(in the rows, 128 means zero)
A: rows in several groups, each row roughly a mix of its group's directions:
A (181 x 13):
[[ 77 123 135 138  91 103 150 123 135 120 108 147 149]
 [137 175 119 112 138 136 140 118  92  90 118 152 124]
 [162 113 112 186 142 132 139 133 142 148 125 147 114]
 [155 160 150 100 121 113 142 107 140 109  84 138 134]
 [175 147 105 132 151 139 129 124 108 134 163 104 104]
 [136 152 139 127 114  74 152  95 117 124 156 120 122]
 [104 153 155  86 101 124 123 137 106 126  99 107 144]
 [117 125 107 105 143 108 107 137 154 174 108 104 151]
 [107  87 119 122 150 114 116 119 142 180 109 118 129]
 [144 189 119 130 132 118 137 112 146 125  97 110 108]
 [175 117  99 121 155 149 117 130 120 144 131 166 113]
 [177 144 130 137 162 144 119 128 111 141 146 106  95]
 [114  98 135 108 115  99 125 102 146 178 131 107 135]
 [ 93  89 129 131 110 140 124 161  98 138 159 120 143]
 [173 143 130 129 109  95 134 124 143 102  89 118 143]
 [ 78 116 142 118  97 125 130 136 157 116 112 149 158]
 [159  94 111 117 129 118 148 114 127 138  95 136  83]
 [121 133  99  89 156 146 122 142 164 143 145 103 145]
 [105 117 121  89 129 137 107 136 163 155 147 102 155]
 [173 121 112 128 164 142 125 126 105 125 153  97 104]
 [166 122  95 137 122 159 100 142 144 154 141 155 127]
 [108 153 135  74 106 116 153 140 125 150 117 105 123]
 [177 137 106 128 153 148 133 136 107 150 139 129  90]
 [127 135 149 140 120 170 142 104 112 106 169 152 110]
 [129 125 147 154 111 101 145 124  97  90  97 152 113]
 [163 132 122 146 157 140 123 125  93 146 150 108  89]
 [174 158 124 137 138  99 130 102 146 108  96 129 120]
 [139 158 134 131 153 168 136 119 102  91 144 150 109]
 [148 168 144 142 131 154 143 133 111  81 142 143 112]
 [170 130 106 140 151 158 142 125 100 148 143  97 116]
 [110 131 152  92 104  99 115 153  96 134 118  98 137]
 [159 110  89 125 141 170 130 131 110 160 128 148 133]
 [170 139 119 114 160 144 120 140 109 141 144 105  89]
 [135 144 151 154 118 112 151 116 113  98  94 162 106]
 [109 143 149  72 125 133 138 140 110 122  92 110 139]
 [ 88 117 152 140  99 124 122 140 143 116 129  77 140]
 [164 146 144 122 136 109 114 102 131 102  77 129 139]
 [109 175 126 129 145 122 133 136 107 106 129 132 179]
 [134 144 153 172 111 124 151 123 117 109 118 171 109]
 [135 141 130 139 123  87 145  98  93 102 163 139 118]
 [142 174 163 115 105 102 140 101 120 125 152 121 127]
 [141 164 138 157 128 136 139 140 101  81 136 154 115]
 [ 91 131 171 131 117  97 115 125 136 116 104  95 140]
 [171 113  74 114 142 138 126 122 116 133 138 155 132]
 [133 157 131 134 130  74 151  96 112 122 158 127 120]
 [ 84 128 149 115  94 118 129 149 166 114 114 150 133]
 [ 79 123 127 121  95 108 150 125 138 117 111 158 153]
 [ 89 141 148  95 117  90 141 129 128 108 105 102 135]
 [137 144 136 126 136  69 154  92 115 128 141 118 112]
 [ 79 117 149 131  98 113 133 129 155 109 113 147 154]
 [151 122  93 108 145 166 114 135 112 159 141 159 126]
 [103 140 161  79 116 115 120 141 104 143 110 103 133]
 [136 105  99 184 129 153 133 128 143 124 155 147 130]
 [136 140 143 130 122  80 151  89 118 126 165 118 115]
 [141 145 133 116 123  99 169  91 137 115 161 107 113]
 [117 127 110 100 134 139 120 130 163 169 150 117 169]
 [ 87 114 154 152 112 104 155 113 127 101 118 105 145]
 [115 145 142  84 126 134 124 143 108 135  75 108 136]
 [143 131 144 163 121 107 154 112  98  99 103 156 113]
 [ 90 106 125 134 112 143  94 140 104 163 159 134 128]
 [124  87 156 111 128 119 144  96 156 122 110 139  94]
 [ 89 127 149 119  96 114 138 137 165 109 103 133 154]
 [144 169 103 147 119 128 159 161  92 131 124 125 144]
 [148  95 105 182 135 135 113 122 118 115 138 158 136]
 [137 116  93 124 138 163 137 129  94 167 130 160 123]
 [126 174 134 128 141 104 123 121 111  93 100 114 161]
 [121 123 126 125 137 180  86 157 144 148 134 128 147]
 [128 132 143 108 127  95 163  74 123 140 140 119 109]
 [100  95 111 144 136 152 141 151 124 152 174 131 118]
 [112 172 135 134 131 119 142 140  92 108 129 114 171]
 [133 148 145 136 114 110 160  91 108 106 167 138 110]
 [137 174 121 154 128 133 132 136 114 139 153 115 177]
 [137 148 139 160 122 113 148 129 106  90  98 160 107]
 [156 158 142 131 125 152 139 144 112  72 117 135 114]
 [161 121  88 119 145 155 129 134 105 152 144 157 106]
 [140 147 151 143 107 111 176 107 135 101 150 125 105]
 [ 97  87 118 135 115 155 112 165 110 131 150 121 146]
 [128 172 140 142 132  97 158  98 109 118 151 144 112]
 [109 152 142  80 107 111 123 146 108 147 102 103 127]
 [150  98 131 130 123 105 133 115 147 101  92 124  82]
 [126 158 102 126 158 135 162 136 105 132 139 143 172]
 [101 101 151 139 141 150 109 175 120 144 157 126 122]
 [144 103  99 171 125 149 136 110 149  95 137 131 152]
 [185 131 102 114 156 151 140 136 115 142 126 120 105]
 [102 144 147  79 116 110 119 149  99 144 117 104 124]
 [100  97  92 113 127 109 143 120 152 162 102 122 139]
 [153 120 117 184 128 130 133 136 149 126 158 160 115]
 [105  93 125 122 114 106 133 118 159 178 114 114 136]
 [110 103 119 120 109  93 114 136 147 172 101 116 151]
 [136 119 104  99 147 145 110 127 139 164 154  87 143]
 [104 153 173 125 120  95  94 127 152 119 115 117 132]
 [164 147 141 121 138  92 120 105 117  92  95 140 131]
 [107 100 117 110 123 134 127 124 171 177 124 107 141]
 [164 113 119 177 136 122 127 137 149  95 147 149 127]
 [ 96 142 159 142 117  82 128 111 131  96 135 104 130]
 [143  94 110 169 129 132 136 130 139 110 170 157 131]
 [132 160 128 147 109 119 144 124 119 158 134 135 186]
 [145  88 145 140  97 112  95 108 146 137 116 121  98]
 [172 146 119 119 147  95 133 116 130  98  88 125 123]
 [128 102 157 109 119 103 113 114 146 176 121  98 131]
 [169 134 106 129 148 158 106 128 128 153 145 168 121]
 [133 146 148 141 107  92 178 102 127 111 132 130 106]
 [143 106 106 187 109 132 119 112 133 132 149 151 137]
 [ 90 109  88 126 105 144 126 140 121 149 168 117 130]
 [120 180 143 132 125 135 131 134  95 135 141  98 163]
 [101 121 113  87 152 149 110 141 155 143 155 110 149]
 [139 114 100 159 107 131 150 136 119 154 113 173 105]
 [126 154 138 139 120  91 159  90 114 123 164 137 115]
 [113  80 142 109 124 113 126 131 107  96 119 101  96]
 [133 143 144 156 123 113 142 116  97 102  97 171 113]
 [145 183 129 152 144 125 129 111 104 128 127 130 167]
 [131 109 108  97 140 150 122 132 172 164 150 106 123]
 [ 82 104 150 107 117 110 122 134 140  96 121  98 145]
 [ 99 104 131 132 117 160 149 166 142 126 169 119 137]
 [138 168 146  96 164 125 130 126 128 102 102 147 107]
 [157 132 142 117 163 134  93 138 120 125 152  98  91]
 [109 137 114 135 125 118 130 149 111 124 155 114 192]
 [114 132 119 108 137 155 113 141 131 161 171  97 154]
 [136 134 131 123 104 116 155  91 110  97 175 131 119]
 [169 160 142 131 123 100 135 104 134 101  92 143 131]
 [111 144 137  78 122 138 147 146 107 115  88 114 141]
 [169 146 128 128 157 145 129 133 105 145 139  89  98]
 [107 149 127  76 106 121 116 139 106 112 102 105 142]
 [130 156 148 138 142  93 150  88 112 133 159 132 107]
 [115 160 150  74 115 115 141 149 114 135 103 116 123]
 [ 88 116 121 135 130 153 153 153 130 144 172 102 122]
 [129 151 150 160 119 113 122 121  90  93 102 153 116]
 [ 82 138 158 133 118 115 149 123 117 111 139  81 131]
 [143 164 112 152 105 118 136 140 102 154 128 130 173]
 [118 142 147 153 117 116 151 136  99  88 105 161 110]
 [112  85 142 152 136 142  92 151 116 117 161 126 142]
 [111 150 152  68 112 105 125 128 118 129 116 105 132]
 [158 153 155 112 167 115 156 127 141 114  97 131 110]
 [139 129 132 113 131  99 159  79 107 110 156 123 107]
 [117  95 132 131 125 176 104 159 146 146 101 132 135]
 [ 82 129 142 126 105 107 124 115 150 110 123 162 162]
 [ 74 126 142 125  94 113 132 125 146 120 113 144 162]
 [136  82 141 118 109 128 136 103 159 163 124 142 101]
 [163 126 129 129 166 165 121 133 108 140 154 105 102]
 [123 157 138 150 134 114  97 109 130 117 138 130 186]
 [157 164 150 136 157 120 154 112 130 119  88 138 112]
 [147 164 115 157 147 124 138 126  86 116 139 120 164]
 [104  96 107 141 144 167 102 154 139 151 114 143 139]
 [174 134  99 120 153 129 145 128  97 135 135 105  97]
 [ 82 126 157 130  91 123 123 146 163 124 109 133 142]
 [178 140 120 140 170 129 130 108  99 132 142 123 106]
 [161 145 127 126 155 136 122 136  98 148 140  97  85]
 [121 116 102  94 151 157 114 136 152 163 158 113 135]
 [ 93  92 117 123 105 158 122 159 119 155 150 128 141]
 [136  81 130 124 138 135 137 121 157 114 130 134  73]
 [121 106 148 124 115 115 144 118 174 171 126  97 123]
 [131 180 113 136 144 126 156 148 103 106 124 116 157]
 [143 161 129 127 130 141 118 131  81  82 131 155 127]
 [138 173 138 155 142 122 110 104 110 122 135 128 173]
 [110  90 140 104 142 147  86 116 144 130 142 128  94]
 [126 110 118 116 154 154  81 157 130 151 100 123 143]
 [120 136 128 100 135 144 100 129 147 156 155  81 150]
 [ 81 117 153 130 100 123 144 133 157 113 106 145 153]
 [130  96 119 107 126 161  87 157 142 142 111 113 149]
 [121 149 138 141 140  86 151  93  95 112 129 101 131]
 [171 158 134 156 111 106 151 135 141 100 103 134 129]
 [159 141 142 115 102  79 125  92 120 118 110 141 138]
 [165 162 104 131 109 101 146 115 144 118  90 114 127]
 [128 160  94 126 153 142 138 146 114 141 152 126 175]
 [134 118 106 181 150 147 123 123 141 115 164 150 115]
 [111 147 140 141 112  86 130 107 142  89 148 101 146]
 [ 93 117 139 125  92 129 141 145 164 125  98 158 146]
 [139 126 116 136 119 109 128 113  81  83 159 146 125]
 [103 100 111 114 131 128 125 133 156 175  90 121 139]
 [106  93 160 102 138 136 106 100 118 124 121 139  90]
 [112 127 117  87 139 144 109 133 164 158 146 101 150]
 [115 122 125 129 104 126 113 165 161 158  89 120 153]
 [111 113 113  95 132 146 120 140 158 163 159 104 151]
 [151 137  97 183 133 140 121  96 151 132 124 139 121]
 [ 88 119 125 122  85 133 146 145 155 130 105 149 153]
 [103 140 144  69 123 124 139 145 107 140 104 107 130]
 [144 118 120 186 130 126 108 110 128 136 153 163 118]
 [174 136 120 132 139 101 155 125 123  95  88 136 130]
 [166 159  95 144 128 128 146 127 110 166 124 130 154]
 [155 147 153 115 151 116 148 112 121  99  79 129 133]
 [103 117 120 126 124  97 122 133 151 182  97 123 145]]
which group is each row in? (one row of each group first):
[150 147 119  97 156 131 123 106 139  93  84 135 130]  R
[124  82 134 114 117 136  97 116 153 148 124 146  88]  B
[174 128 133 134 158 127 118 135 121 118 144  93  87]  J
[117 114 116 140 159 162 100 166 141 148  96 134 133]  Y

[178 144 142 137 137  85 137 104 138 117 106 141 119]  R
[171 154 134 153 151 113 139 111 143 116  87 122 120]  R
[132 111  99 174 143 155 103 104 131 123 141 158 128]  R
[152 166 159 127 113 159 134 131 112  86 138 136 118]  Y
[149 100  99 106 159 146 112 121 113 131 137 173 130]  J
[142 157 142 137 135  99 144  97 103 108 171 131 112]  Y
[124  78 124 104 137 126 127 117 156 162 113  97 124]  Y
[140 134 144 169 109 105 143 124  99  94 104 151 114]  B
[ 96 101 121 146 119 119 145 127 169 176 124 125 131]  Y
[ 99 155 165  91 117 131 121 129 108 147 101 105 132]  R
[116 112 150 118 128 127 167 116 130 117 102 170  91]  B
[155 113  84 134 114 148 107 140 137 152 136 169 127]  J
[ 74 132 137 126 137 175 106 134 121 133 152 119 129]  R
[117 102 143 112 109 118 105 136 148 175  96 112 144]  Y
